In the data rows, the value 50 means zero.
Some points:
[33,42,51,51,41,56,39,68,62,88,43,66,27,32,55,50,43,58,53,59,45,32,72,73,
 26,56,46,46,24,86,47,33,71,37,33,66,34,34,75,83,49,55,62,56,73,43,39,61,
 67,46,23,58,56,38,44]
[49,45,36,46,41,39,48,94,52,51,33,40,38,69,53,78,72,58,45,56,75,41,50,54,
 33,49,53,66,40,89,52,23,44,42,25,78,67,30,22,49,56,47,59,53,41,41,62,99,
 82,64,25,38,63,36,45]
[50,72,76,19,52,48,66,34,60,26,58,15,52,73,74,60,59,56,46,48,39,54,65,25,
 53,35,44,45,48,42,01,56,57,42,83,51,47,73,80,50,45,63,39,08,38,24,59,20,
 48,48,60,85,56,58,37]
[72,99,53,17,51,55,78,58,60,43,53,18,55,86,44,58,65,21,33,57,42,42,52,26,
 56,40,55,70,52,31,09,68,60,58,64,67,80,54,89,39,40,46,56,25,33,16,57,17,
 60,37,50,58,50,62,43]
[49,29,29,50,39,36,55,68,28,19,60,73,39,58,07,99,18,23,56,61,54,67,52,31,
 99,21,32,99,99,98,46,63,56,85,45,58,99,60,49,34,99,42,18,54,59,55,43,99,
 28,92,68,55,17,99,47]
[45,68,64,72,43,53,42,38,32,49,30,33,39,38,71,23,36,40,51,23,65,72,50,48,
 44,79,38,54,55,42,55,57,60,46,68,20,50,72,65,53,43,66,43,31,47,47,28,42,
 42,57,53,99,43,48,43]
[44,19,36,35,65,49,52,34,37,58,38,51,49,65,59,51,49,44,44,25,43,44,45,30,
 56,40,09,43,64,46,50,47,46,17,94,75,41,60,50,43,43,58,84,59,72,99,51,60,
 24,27,36,77,20,70,47]
[44,37,41,37,59,38,33,33,83,62,41,53,33,43,61,46,40,64,43,58,36,24,50,41,
 18,54,60,43,36,51,53,39,48,46,28,53,27,41,33,62,51,54,87,73,25,32,50,56,
 53,42,16,34,57,40,50]
[49,77,32,73,45,61,54,45,22,43,57,46,78,41,23,13,51,17,51,22,55,53,37,57,
 58,84,65,54,57,41,60,54,40,48,45,23,44,62,67,50,58,23,40,36,55,28,36,38,
 33,46,79,71,58,52,52]
[37,56,48,54,41,57,62,46,66,61,33,49,45,38,49,42,55,52,55,51,47,26,48,58,
 29,61,57,46,27,41,50,16,43,43,32,43,29,35,37,56,47,61,62,49,34,32,58,53,
 37,38,41,36,66,34,44]
[42,42,52,50,49,48,47,57,56,69,57,45,34,34,52,43,48,74,55,62,48,42,64,60,
 50,60,54,35,23,43,76,34,44,54,24,62,43,30,32,49,52,54,64,70,31,38,46,60,
 39,44,23,39,62,31,39]
[47,71,68,20,74,40,74,35,71,38,58,27,59,88,58,58,45,47,47,49,33,65,50,30,
 47,37,51,50,52,21,08,58,45,41,92,66,58,56,79,42,45,61,40,27,25,54,58,20,
 47,39,61,63,58,61,43]
[39,34,45,56,36,32,37,38,67,61,57,60,50,32,47,63,47,69,43,54,43,33,37,58,
 40,39,66,44,30,41,63,18,42,35,32,48,41,30,46,58,63,47,68,56,44,35,42,83,
 60,42,26,43,57,37,45]
[81,76,34,39,33,34,27,50,62,60,32,43,35,60,92,36,39,84,88,79,63,32,42,56,
 26,51,63,40,54,42,53,34,57,33,72,45,34,34,25,59,51,86,65,49,39,41,36,64,
 49,47,62,40,99,31,52]
[46,30,58,91,57,71,29,36,21,36,68,86,74,20,47,50,73,44,22,40,45,65,55,38,
 76,47,29,41,72,73,62,67,53,90,40,35,32,49,65,28,26,25,24,64,99,69,32,40,
 65,77,62,11,17,28,72]
[52,20,95,60,74,50,22,51,46,47,59,52,62,30,61,47,74,42,32,32,42,30,54,41,
 67,42,38,41,70,25,65,77,42,74,51,29,34,90,34,60,37,38,34,74,76,72,39,24,
 55,64,70,35,11,26,53]
[47,67,51,42,39,53,64,64,57,43,36,47,36,49,55,40,55,63,54,58,40,46,43,74,
 33,63,53,36,22,48,75,19,50,37,36,51,42,27,38,56,47,47,55,52,29,29,47,54,
 40,40,45,49,79,37,50]
[66,54,38,99,46,40,35,45,27,59,36,42,55,31,56,13,18,13,83,50,67,45,29,99,
 43,84,37,46,53,43,42,53,41,53,69,16,56,45,73,40,58,67,23,36,52,41,64,49,
 27,52,88,66,80,45,31]
[47,73,50,26,53,65,61,28,35,43,51,17,67,99,40,75,73,33,30,41,54,55,68,30,
 44,39,55,32,50,27,16,61,64,45,65,49,47,45,99,67,40,52,49,06,30,55,78,12,
 75,39,61,67,52,63,56]
[35,60,49,41,39,67,39,44,66,60,40,48,52,56,48,50,74,58,48,57,31,36,41,55,
 33,70,54,35,26,53,67,28,53,45,28,47,30,45,34,74,64,48,58,53,30,30,42,79,
 50,43,20,41,56,44,64]
[45,39,46,60,38,44,40,45,65,59,51,54,47,29,48,55,38,59,46,61,35,45,50,70,
 42,68,84,46,33,51,68,21,45,64,34,56,34,40,38,44,53,41,64,39,45,41,42,72,
 49,46,30,39,58,39,52]
[38,50,41,68,35,43,55,41,52,57,58,59,31,31,55,37,49,59,52,74,44,58,39,86,
 41,54,83,57,25,44,78,33,48,61,25,49,46,31,29,49,45,44,62,48,31,31,41,53,
 51,33,25,37,73,32,44]
[50,23,86,56,56,51,26,43,21,44,53,59,68,21,70,59,66,66,58,41,43,51,35,51,
 75,59,33,35,75,41,56,57,31,71,72,36,34,52,19,31,35,53,56,62,72,62,34,27,
 51,56,66,22,41,29,47]
[43,44,41,38,39,61,82,50,64,55,28,48,62,46,55,45,47,58,50,56,37,54,67,54,
 25,51,61,47,28,47,50,30,61,33,27,47,32,46,29,76,47,51,67,48,35,83,50,48,
 68,38,26,43,57,41,52]
[60,79,53,17,59,42,67,34,58,50,73,25,48,77,41,51,56,53,41,60,45,50,44,35,
 60,48,57,39,45,23,06,63,49,35,82,54,60,41,77,36,40,59,52,01,40,16,54,07,
 44,43,55,55,64,62,47]
[53,37,44,56,77,59,44,80,33,34,55,73,37,74,24,59,21,21,67,39,50,75,54,35,
 57,29,39,50,46,67,43,68,45,46,38,58,90,81,55,29,54,49,31,60,62,55,42,58,
 27,68,81,75,20,87,49]
[93,99,34,49,45,38,81,46,62,63,35,44,27,68,52,35,49,53,99,89,99,43,48,55,
 34,52,50,41,61,50,80,27,47,42,75,50,61,38,32,55,54,60,57,55,33,36,43,57,
 50,34,63,31,99,41,47]
[58,30,29,65,55,50,63,70,50,19,69,99,47,62,31,57,21,34,54,48,54,98,68,38,
 46,24,58,45,49,80,57,68,76,40,48,49,94,54,76,37,54,53,19,61,72,54,53,63,
 18,62,80,62,06,75,45]
[48,77,53,22,48,45,80,30,30,40,58,10,65,76,41,54,51,78,41,99,99,42,47,70,
 99,38,60,99,48,22,08,99,45,46,63,53,48,48,84,50,91,46,40,18,35,69,99,13,
 93,99,52,62,56,99,51]
[37,47,44,45,99,43,44,99,58,53,39,35,39,34,58,39,39,71,51,51,52,45,93,47,
 29,50,61,76,69,52,49,86,46,46,25,99,29,65,31,77,45,41,99,99,40,32,39,55,
 92,38,29,99,56,37,52]
[44,57,47,38,37,45,58,45,65,56,33,60,61,52,61,39,68,51,59,49,47,30,39,55,
 30,43,54,42,26,54,55,28,51,42,32,52,30,37,32,48,44,49,64,52,27,30,57,66,
 45,34,37,39,74,37,53]
[52,33,25,41,55,52,71,65,22,12,58,73,55,76,04,53,16,31,53,44,61,75,61,40,
 48,18,39,45,51,64,68,78,69,44,34,33,81,53,52,50,41,68,19,59,62,88,64,64,
 48,61,82,74,11,76,52]
[57,25,65,59,44,51,26,37,45,39,86,57,73,11,45,46,75,63,42,23,37,49,23,44,
 67,45,37,49,82,41,61,61,29,86,50,24,58,57,18,32,32,27,30,73,61,75,46,24,
 44,59,62,21,24,33,55]
[47,41,39,33,42,56,53,17,36,52,51,48,38,57,45,86,44,44,29,18,50,46,46,35,
 68,44,20,59,82,53,68,45,41,60,95,53,49,48,56,45,67,71,49,46,76,99,56,82,
 28,23,37,44,27,67,61]
[65,25,93,57,53,57,30,39,65,74,52,59,69,33,52,41,69,55,38,23,43,36,39,44,
 58,53,38,49,75,40,55,70,35,60,41,46,41,58,28,52,42,32,25,72,65,64,40,23,
 57,63,65,16,23,33,45]
[46,34,43,39,39,42,47,53,82,87,62,53,39,36,57,40,41,51,54,49,44,64,62,65,
 54,56,75,54,26,58,45,22,47,46,47,50,38,26,50,57,46,42,61,53,52,27,47,57,
 47,35,22,41,65,26,53]
[42,25,60,99,51,80,19,77,31,42,50,78,64,16,59,49,68,45,39,40,34,84,29,41,
 59,68,43,38,74,81,56,65,68,54,38,51,47,99,50,30,43,23,26,57,99,68,39,32,
 56,61,68,18,21,23,86]
Along one direction, these points spread out more than along any other. For each point below, how far along it does it lie, from 0 to 99? 50 is the average, and the first point above lies past it. One standard deviation of the points above along it is 16.
[33,42,51,51,41,56,39,68,62,88,43,66,27,32,55,50,43,58,53,59,45,32,72,73,
 26,56,46,46,24,86,47,33,71,37,33,66,34,34,75,83,49,55,62,56,73,43,39,61,
 67,46,23,58,56,38,44] 65
[65,25,93,57,53,57,30,39,65,74,52,59,69,33,52,41,69,55,38,23,43,36,39,44,
 58,53,38,49,75,40,55,70,35,60,41,46,41,58,28,52,42,32,25,72,65,64,40,23,
 57,63,65,16,23,33,45] 40
[66,54,38,99,46,40,35,45,27,59,36,42,55,31,56,13,18,13,83,50,67,45,29,99,
 43,84,37,46,53,43,42,53,41,53,69,16,56,45,73,40,58,67,23,36,52,41,64,49,
 27,52,88,66,80,45,31] 48
[49,45,36,46,41,39,48,94,52,51,33,40,38,69,53,78,72,58,45,56,75,41,50,54,
 33,49,53,66,40,89,52,23,44,42,25,78,67,30,22,49,56,47,59,53,41,41,62,99,
 82,64,25,38,63,36,45] 63
[49,29,29,50,39,36,55,68,28,19,60,73,39,58,07,99,18,23,56,61,54,67,52,31,
 99,21,32,99,99,98,46,63,56,85,45,58,99,60,49,34,99,42,18,54,59,55,43,99,
 28,92,68,55,17,99,47] 18
[60,79,53,17,59,42,67,34,58,50,73,25,48,77,41,51,56,53,41,60,45,50,44,35,
 60,48,57,39,45,23,06,63,49,35,82,54,60,41,77,36,40,59,52,01,40,16,54,07,
 44,43,55,55,64,62,47] 50
[37,47,44,45,99,43,44,99,58,53,39,35,39,34,58,39,39,71,51,51,52,45,93,47,
 29,50,61,76,69,52,49,86,46,46,25,99,29,65,31,77,45,41,99,99,40,32,39,55,
 92,38,29,99,56,37,52] 61
[49,77,32,73,45,61,54,45,22,43,57,46,78,41,23,13,51,17,51,22,55,53,37,57,
 58,84,65,54,57,41,60,54,40,48,45,23,44,62,67,50,58,23,40,36,55,28,36,38,
 33,46,79,71,58,52,52] 43
[81,76,34,39,33,34,27,50,62,60,32,43,35,60,92,36,39,84,88,79,63,32,42,56,
 26,51,63,40,54,42,53,34,57,33,72,45,34,34,25,59,51,86,65,49,39,41,36,64,
 49,47,62,40,99,31,52] 72
[50,23,86,56,56,51,26,43,21,44,53,59,68,21,70,59,66,66,58,41,43,51,35,51,
 75,59,33,35,75,41,56,57,31,71,72,36,34,52,19,31,35,53,56,62,72,62,34,27,
 51,56,66,22,41,29,47] 40
[42,42,52,50,49,48,47,57,56,69,57,45,34,34,52,43,48,74,55,62,48,42,64,60,
 50,60,54,35,23,43,76,34,44,54,24,62,43,30,32,49,52,54,64,70,31,38,46,60,
 39,44,23,39,62,31,39] 67
